[[ 85 -88 -86  94  75 -61  53  52]
 [-20 -77  -1  43  38  55  84 -40]
 [ 32  38   2  54 -55 -62 -52 -72]
 [ 51  20  37 -39 -24 -61  64 -52]
 [-87  82 -49 -97 -40 -48 -38  59]
 [ 94 -77 -21 -18  28 -12 -87  -6]]
->
[[ 85 -88 -86  94  75 -61  53  52]
 [ 32  38   2  54 -55 -62 -52 -72]
 [-87  82 -49 -97 -40 -48 -38  59]]

[[ 14  -9  16  11   4 -14  -8  23]
 [-29 -29 -56 -43 -26  -9  32 -45]
 [  6  15   2  -9  10   4  20 -10]
 [-18  18  22  51  -3  43 -78  23]
 [-22 -40 -15   7   6   7 -39  20]
 [ 11 -17  17  12  25  -5 -18  36]
 [-31 -21 -24  -1   7  24 -28  -2]
 [  1  -7 -26 -41   6 -15  56 -29]
 [-43 -14 -24  18 -29  30 -59  -9]
 [ 14   7   4  -5 -19 -20  21  -9]
 [  9 -48 -11 -19   7 -37  18  20]
 [ -9  -7   0  12  -3   8 -25   9]]
->
[[ 14  -9  16  11   4 -14  -8  23]
 [  6  15   2  -9  10   4  20 -10]
 [-22 -40 -15   7   6   7 -39  20]
 [-31 -21 -24  -1   7  24 -28  -2]
 [-43 -14 -24  18 -29  30 -59  -9]
 [  9 -48 -11 -19   7 -37  18  20]]

[[ 42  -6 -13 -24 -15  18 -11 -18 -34 -23   8 -92]
 [  2  -8 -11  84  18  24  26 -52  21  75   6 -29]
 [ 18 -11 -17 -31   7  22 -10  23 -23 -44  36  21]
 [  3  23   2 -37  79  -2 -10  15 -10  13 -42  29]
 [ 21   9  -9  13  17 -15  -9 -39   0 -29  33 -23]]
->
[[ 42  -6 -13 -24 -15  18 -11 -18 -34 -23   8 -92]
 [ 18 -11 -17 -31   7  22 -10  23 -23 -44  36  21]
 [ 21   9  -9  13  17 -15  -9 -39   0 -29  33 -23]]

[[  8  75  -2  69  71]
 [ -3 -20   9 -37 -29]
 [ -2 -17   9 -33 -25]
 [ 33   0   6  11 -17]
 [-18 -44  -2 -58 -46]
 [-30 -24 -16 -13   1]]
->
[[  8  75  -2  69  71]
 [ -2 -17   9 -33 -25]
 [-18 -44  -2 -58 -46]]

[[ 72  10   3  39  51]
 [-52   5   4 -87 -43]]
->
[[72 10  3 39 51]]

[[ 12 -49  80  68  36  -5  50 -23  31 -23   6  36]
 [-14  34 -43 -41 -30 -16 -35  20 -27  17   7 -27]
 [-31  62 -56 -53 -30   3 -38  22 -27  16  12 -29]]
->
[[ 12 -49  80  68  36  -5  50 -23  31 -23   6  36]
 [-31  62 -56 -53 -30   3 -38  22 -27  16  12 -29]]
---
[[-24  94]
 [ 40 -20]
 [-95  19]
 [ 31  92]]
->
[[-24  40 -95  31]
 [ 94 -20  19  92]]

[[-14  63   9  17  -7 -35  44  -5  59 -32]
 [-23  74  14  24 -13 -35  49  -6  65 -34]
 [ 28 -42  21 -20  -1  33 -18  34 -47  68]
 [-26  74  16  24 -14 -35  47  -5  62 -32]
 [ 21 -38  20 -20   0  23 -16  30 -46  63]
 [ 20 -36  21 -19   1  23 -15  31 -45  62]]
->
[[-14 -23  28 -26  21  20]
 [ 63  74 -42  74 -38 -36]
 [  9  14  21  16  20  21]
 [ 17  24 -20  24 -20 -19]
 [ -7 -13  -1 -14   0   1]
 [-35 -35  33 -35  23  23]
 [ 44  49 -18  47 -16 -15]
 [ -5  -6  34  -5  30  31]
 [ 59  65 -47  62 -46 -45]
 [-32 -34  68 -32  63  62]]

[[-43 -21   3  15  18 -20]
 [  6   3  60 -36  29   9]
 [-47  48 -66 -22 -66 -34]
 [ 71   1   6  31  10  13]
 [ 49   2  80 -25  46  17]
 [ 61  -7  -7  26   1  25]
 [ 65 -13 -10  30   1  31]
 [-36 -21  11  12  21 -15]
 [ 62 -14 -13  30   1  30]]
->
[[-43   6 -47  71  49  61  65 -36  62]
 [-21   3  48   1   2  -7 -13 -21 -14]
 [  3  60 -66   6  80  -7 -10  11 -13]
 [ 15 -36 -22  31 -25  26  30  12  30]
 [ 18  29 -66  10  46   1   1  21   1]
 [-20   9 -34  13  17  25  31 -15  30]]

[[-79 -68  49  -8  64 -52  17  14  -3 -27 -62  31  19 -18]
 [-69  16  29 -45  79 -69 -24   3 -14 -26 -59  43   5 -52]
 [-79 -21  40 -32  78 -66  -7   8 -10 -28 -65  41  11 -40]
 [-75  -3  35 -39  80 -68 -15   6 -11 -28 -63  42   8 -46]
 [-61  33  22 -50  77 -67 -32   0 -15 -22 -53  43   2 -56]]
->
[[-79 -69 -79 -75 -61]
 [-68  16 -21  -3  33]
 [ 49  29  40  35  22]
 [ -8 -45 -32 -39 -50]
 [ 64  79  78  80  77]
 [-52 -69 -66 -68 -67]
 [ 17 -24  -7 -15 -32]
 [ 14   3   8   6   0]
 [ -3 -14 -10 -11 -15]
 [-27 -26 -28 -28 -22]
 [-62 -59 -65 -63 -53]
 [ 31  43  41  42  43]
 [ 19   5  11   8   2]
 [-18 -52 -40 -46 -56]]

[[-67  17]
 [-77  34]
 [-63  18]
 [-57  13]
 [-66  21]
 [-75  18]
 [-54  25]
 [-86  37]
 [-84  33]
 [-83  29]
 [-88  42]
 [-70  25]]
->
[[-67 -77 -63 -57 -66 -75 -54 -86 -84 -83 -88 -70]
 [ 17  34  18  13  21  18  25  37  33  29  42  25]]

[[-46  -6 -44 -48  31 -28  53  70  -5  73  -3  -3  21  -4]
 [ -2  85  -1   4 -49 -19 -71 -79  77 -76  69  67 -47  64]]
->
[[-46  -2]
 [ -6  85]
 [-44  -1]
 [-48   4]
 [ 31 -49]
 [-28 -19]
 [ 53 -71]
 [ 70 -79]
 [ -5  77]
 [ 73 -76]
 [ -3  69]
 [ -3  67]
 [ 21 -47]
 [ -4  64]]
